One turn or mirror swaps these rows in pairs. Which row does each one swap with?
The rows were stretched afterwards, more along some directions than others.
j_205: [-16.0 -10.9  53.2  16.0  18.1   1.0  -8.6 -25.7   9.9 -36.3  -6.5   8.6
  -2.5  -1.1  19.7  19.7]
j_104: [ -9.7  -5.7  -1.3  12.7   1.1  -0.3  -2.9  23.9  -0.7   1.3 -28.6   7.7
 -19.0  20.1  -1.8 -20.5]
j_477: [  1.6  -7.9   1.5  22.8  30.0  27.1  -8.4 -20.2  -2.3  -3.2   6.3  27.0
   3.9   5.7  -0.7 -18.3]
j_188: [  1.0  -7.2  -8.9  21.9   6.0  23.8 -16.2 -23.8  -9.6  -1.1   0.1  29.7
  -1.1  16.0   7.0  -6.1]
j_234: [  7.9 -27.1  22.3 -20.2   4.3   1.3  -4.5 -16.3  10.4   7.6   6.8 -10.1
  -1.7  -1.1  25.4   4.1]
j_373: [-20.4  19.2  14.6 -17.9   2.6 -16.5  15.0   6.6 -14.3   3.7 -12.3  -0.1
  26.3 -31.9  -8.9  10.8]
j_33: [ -1.7   2.1   3.8   0.8  10.5  22.0   5.6 -26.9  18.1 -12.9   4.1 -16.0
  13.8 -12.6  -6.8 -28.9]
j_631: [ 30.5 -11.4  -7.8  11.9   1.8  25.9  -4.9 -20.2 -10.6   8.1   0.6  19.7
  -4.1  31.6 -10.4 -25.3]
j_779: [-13.1  -4.9  12.3   6.2   3.8  -4.9  -3.4  17.6 -11.7   8.9  -9.8  -9.1
 -11.6  16.7  -6.7 -23.8]
j_686: [ 24.8   5.2 -19.0  -3.8  14.2  30.1   6.3 -21.7  -2.7  10.2  15.6  10.8
  14.0  15.4  -7.3 -37.1]
j_882: [ -1.8  -6.7  27.5   6.6   1.6  -5.9   1.5 -16.3  15.0  11.5 -10.6 -37.6
   3.1  11.8  -1.4   2.1]
j_43: [-16.4  20.9  18.9 -19.5   7.4 -27.5  17.1   1.2  -8.0   2.0  -2.6  -9.5
  24.7 -24.0  -6.8  17.2]
j_565: [-35.7 -13.4   3.3   0.8  -9.8  -3.6 -10.0  25.2  -3.3  13.2 -20.7  -0.8
 -13.5   8.2   7.7 -14.2]
j_950: [ 14.5 -21.0  38.4  13.4  -9.3 -14.6  -3.4 -10.5   5.1 -11.6 -12.1   6.0
  -9.7  20.1   2.5  19.0]
j_730: [ -1.7 -17.8  -5.5  24.1  17.6  25.7 -19.9 -20.9  -4.4  -4.8  -1.1  35.0
   5.9  14.4   2.1 -17.3]
j_828: [-38.5  -5.8  27.3   5.4   6.9  -2.2  -3.0  13.5 -16.2  18.3 -13.5   1.8
  14.5   1.8   8.9   6.1]
j_277: [ 20.9 -22.2  28.0 -22.6  -0.1   9.9  12.1 -17.1  22.3  20.8  -6.7 -52.7
 -11.8  24.1  -1.0 -18.4]
j_659: [-20.7  19.1  11.6 -16.9   9.1 -24.3  16.8   5.0  -3.1  -1.0 -13.4  -7.2
  24.4 -29.5  -9.4   8.8]
j_594: [-17.5 -15.7  12.8  -8.1 -10.6   9.7 -14.0  18.1 -20.1  23.8  -3.1   4.5
   2.4   4.6  -0.4 -23.4]
j_571: [ -9.0  -9.3   4.3  20.5  14.4  38.1 -14.0 -20.0 -24.0   5.0 -10.8  30.2
  13.3  -3.3   2.8  -6.4]
j_92: [-17.2 -15.1   5.2   4.0  -1.2  -7.1 -16.1  14.4 -12.2  14.0 -14.0  -6.9
  -7.8  27.2   2.9 -15.1]
j_210: [  5.7 -12.5  20.3 -25.5  18.8   1.0  -3.2 -20.5   0.3   2.7  15.8 -30.4
   7.7   9.2  23.7   8.3]
j_707: [ 24.8 -11.1  28.3   1.9  -3.3 -25.4 -10.0 -18.7  -6.1 -13.9   5.2  -8.0
 -15.2  31.6  25.9  25.8]
j_912: [ -5.4  -8.0  31.2  12.5  14.9 -11.6  -6.3 -17.4  20.0   1.0  -6.6 -34.2
  -7.3   9.1  16.8  12.6]
j_572: [-21.8 -16.9   3.2  -2.4  -2.1  -0.3  -6.3  21.7  -8.1  26.6 -15.5  -8.6
  -5.0  11.1   9.2 -14.7]
j_377: [ 40.8 -14.6  29.6 -22.6  -2.7  -0.4   3.9 -27.5  16.1  15.1   3.7 -46.0
 -14.5  33.8   1.6 -12.2]
j_767: [ 20.7  -4.2  14.1 -31.8  12.6   0.4  -1.7 -25.1  -5.1   2.2  21.7 -25.8
   6.8  12.6  15.7  -3.5]
j_542: [ 35.2  26.8 -19.1 -13.2  21.4 -30.1  24.7  -1.5  28.7  -5.3  -1.8  -5.5
  -1.7  15.3  -7.7  -1.5]
j_307: [  6.3 -18.4  42.1  12.0   1.1 -26.9  -5.4  -5.1  12.9 -12.9 -12.2  10.3
 -12.6  22.1  12.2  27.9]
j_573: [-16.8 -11.8  52.2  23.4  13.6  15.3  -3.6 -33.0  -1.6 -32.8  -9.8   5.6
   4.3   0.5  11.0  19.3]
j_561: [ 10.4  -2.3   3.3  27.3  25.2   8.7 -22.6 -18.6  -9.3 -11.3  13.7  34.7
  -0.6  32.5  17.8   7.0]
j_620: [-49.7 -15.9  24.5   8.3  15.9   2.9 -12.4  18.3 -15.1   3.5 -17.7   9.8
   2.1   1.3  18.2   5.7]
j_960: [ 32.9  25.4 -15.9 -20.9  19.0 -33.1  28.5  -1.8  33.0  -4.6   5.5 -12.5
  -0.1  10.4 -11.4  -6.8]
j_506: [  3.9  -6.1 -10.4  23.9  11.8  28.2 -12.5 -22.3 -17.8  -5.3   3.9  35.0
   8.8   7.9   6.1 -12.2]
j_615: [ 15.6  -2.0   5.2   3.3  -3.1  20.9   2.6 -27.5  14.6 -13.0   2.8 -14.8
  -1.6 -10.9 -10.5 -37.3]
j_462: [ 37.3  25.2 -19.9 -13.7  19.9 -30.4  25.7  -7.1  30.1  -5.6  -2.5 -10.9
   0.9  12.9 -14.0  -7.6]

j_561 pairs with j_594
j_506 pairs with j_572
j_573 pairs with j_277
j_210 pairs with j_950
j_767 pairs with j_307
j_828 pairs with j_686

